a = 131  131  128  102  144  137  129  139  113  124  129  129  129
a[0] = 131
a[9] = 124
a[8] = 113
a[12] = 129

m =
array([[154, 147, 137, 111, 114, 109, 115, 101, 144, 150, 137, 143, 115,
        152],
       [123, 118, 131, 115, 123, 110, 143, 109, 133, 133, 153, 122, 134,
        137],
       [119, 144, 147, 142, 123, 138, 116, 148, 112, 153, 144, 141, 122,
        119],
       [103, 127, 136, 154, 101, 116, 135, 101, 119, 121, 101, 114, 140,
        114],
       [137, 136, 102, 105, 139, 120, 110, 127, 124, 120, 138, 115, 153,
        141],
       [131, 105, 153, 144, 124, 124, 127, 154, 142, 129, 151, 134, 114,
        121],
       [148, 103, 146, 110, 136, 121, 152, 150, 126, 135, 123, 134, 104,
        131]])
m[0, 0]	154
m[0, 4]	114
m[5, 11]	134
m[0, 8]	144
m[5, 9]	129
m[:, 7]	[101, 109, 148, 101, 127, 154, 150]
m[5, 0]	131
m[5, 6]	127
m[3, 10]	101
m[0]	[154, 147, 137, 111, 114, 109, 115, 101, 144, 150, 137, 143, 115, 152]
m[5, 3]	144
m[6, 8]	126
m[6, 13]	131
m[:, 3]	[111, 115, 142, 154, 105, 144, 110]
m[5, 13]	121
m[3, 1]	127
m[3, 11]	114
m[2, 8]	112
m[:, 12]	[115, 134, 122, 140, 153, 114, 104]
m[6, 2]	146
m[2, 9]	153
m[1, 0]	123
m[3, 7]	101
m[3]	[103, 127, 136, 154, 101, 116, 135, 101, 119, 121, 101, 114, 140, 114]
m[6, 5]	121
m[6, 6]	152
m[6, 9]	135
m[6]	[148, 103, 146, 110, 136, 121, 152, 150, 126, 135, 123, 134, 104, 131]
m[1, 6]	143
m[:, 4]	[114, 123, 123, 101, 139, 124, 136]
m[0, 11]	143
m[3, 5]	116
m[1, 7]	109
m[2, 2]	147
m[2, 3]	142

M = [139 154 114 154 143 124 137 148 126 117]
M[-10]	139
M[-4]	137
M[5]	124

A =
array([[144, 102, 150, 115, 148, 106],
       [110, 144, 130, 107, 108, 139],
       [117, 154, 150, 137, 117, 140],
       [123, 113, 122, 110, 133, 107],
       [127, 125, 144, 119, 154, 108],
       [108, 152, 117, 119, 109, 133],
       [120, 107, 136, 123, 113, 125],
       [147, 149, 153, 121, 147, 101],
       [122, 112, 136, 117, 137, 113]])
A[0][0]: 144
A[3][2]: 122
A[1][5]: 139
A[6][3]: 123
A[5][4]: 109
A[5][5]: 133
A[5][0]: 108
A[3][0]: 123
A[2][4]: 117
A[:, 3]: [115, 107, 137, 110, 119, 119, 123, 121, 117]
A[1][1]: 144
A[0]: [144, 102, 150, 115, 148, 106]
A[1][3]: 107
A[4][3]: 119
A[8][3]: 117
A[0][4]: 148
A[4][1]: 125
A[4]: [127, 125, 144, 119, 154, 108]
A[3]: [123, 113, 122, 110, 133, 107]
A[8][2]: 136
A[5]: [108, 152, 117, 119, 109, 133]
A[2][1]: 154
A[8][0]: 122
A[7][1]: 149
A[8]: [122, 112, 136, 117, 137, 113]
A[0][5]: 106
A[:, 0]: [144, 110, 117, 123, 127, 108, 120, 147, 122]

X =
[[146 128 138 140 121 136 138 116]
 [138 143 126 134 113 134 134 111]
 [128 126 135 139 125 136 131 109]
 [129 144 137 142 123 137 130 132]
 [129 136 127 133 108 134 129 131]
 [137 128 129 137 117 133 131 138]
 [126 138 128 142 125 135 135 113]
 [128 127 129 139 119 135 134 117]
 [130 144 135 139 119 137 138 116]
 [136 155 126 141 125 137 130 136]
 [138 136 126 138 119 133 116 138]
 [127 143 137 137 120 135 134 123]
 [126 129 155 141 125 136 123 139]
 [137 129 126 137 121 134 117 133]
 [128 127 126 139 121 134 125 124]]
Indices start at 0.
(0, 0) => 146
(14, 4) => 121
(4, 7) => 131
(12, 3) => 141
(14, 7) => 124
(8, 2) => 135
(5, 3) => 137
(1, 6) => 134
(2, 6) => 131
(13, 7) => 133
(12, 7) => 139
(1, 5) => 134
(2, 1) => 126
(7, 2) => 129
(6, 0) => 126
(6, 7) => 113
(6, 4) => 125
(12, 2) => 155
(13, 5) => 134
(12, 4) => 125
(4, 4) => 108
(5, 7) => 138
(8, 5) => 137
(13, 6) => 117
(11, 1) => 143
(4, 3) => 133
(14, 5) => 134
(0, 7) => 116
(1, 3) => 134
(10, 7) => 138
(11, 4) => 120
(3, 5) => 137
(1, 4) => 113
(12, 5) => 136

x =
[[109 141 119 123 140 127 118]
 [108 147 128 128 131 140 126]
 [114 126 114 123 139 123 123]
 [125  99 135 120 126 135 130]
 [126 136 122 130 141 141 112]]
Rows and columns are counted from 0.
(0, 0) -> 109
(0, 6) -> 118
(3, 4) -> 126
(0, 2) -> 119
(1, 5) -> 140
(2, 2) -> 114
(2, 1) -> 126
(4, 2) -> 122
(4, 6) -> 112
(3, 1) -> 99
(2, 4) -> 139
(1, 6) -> 126
(0, 4) -> 140
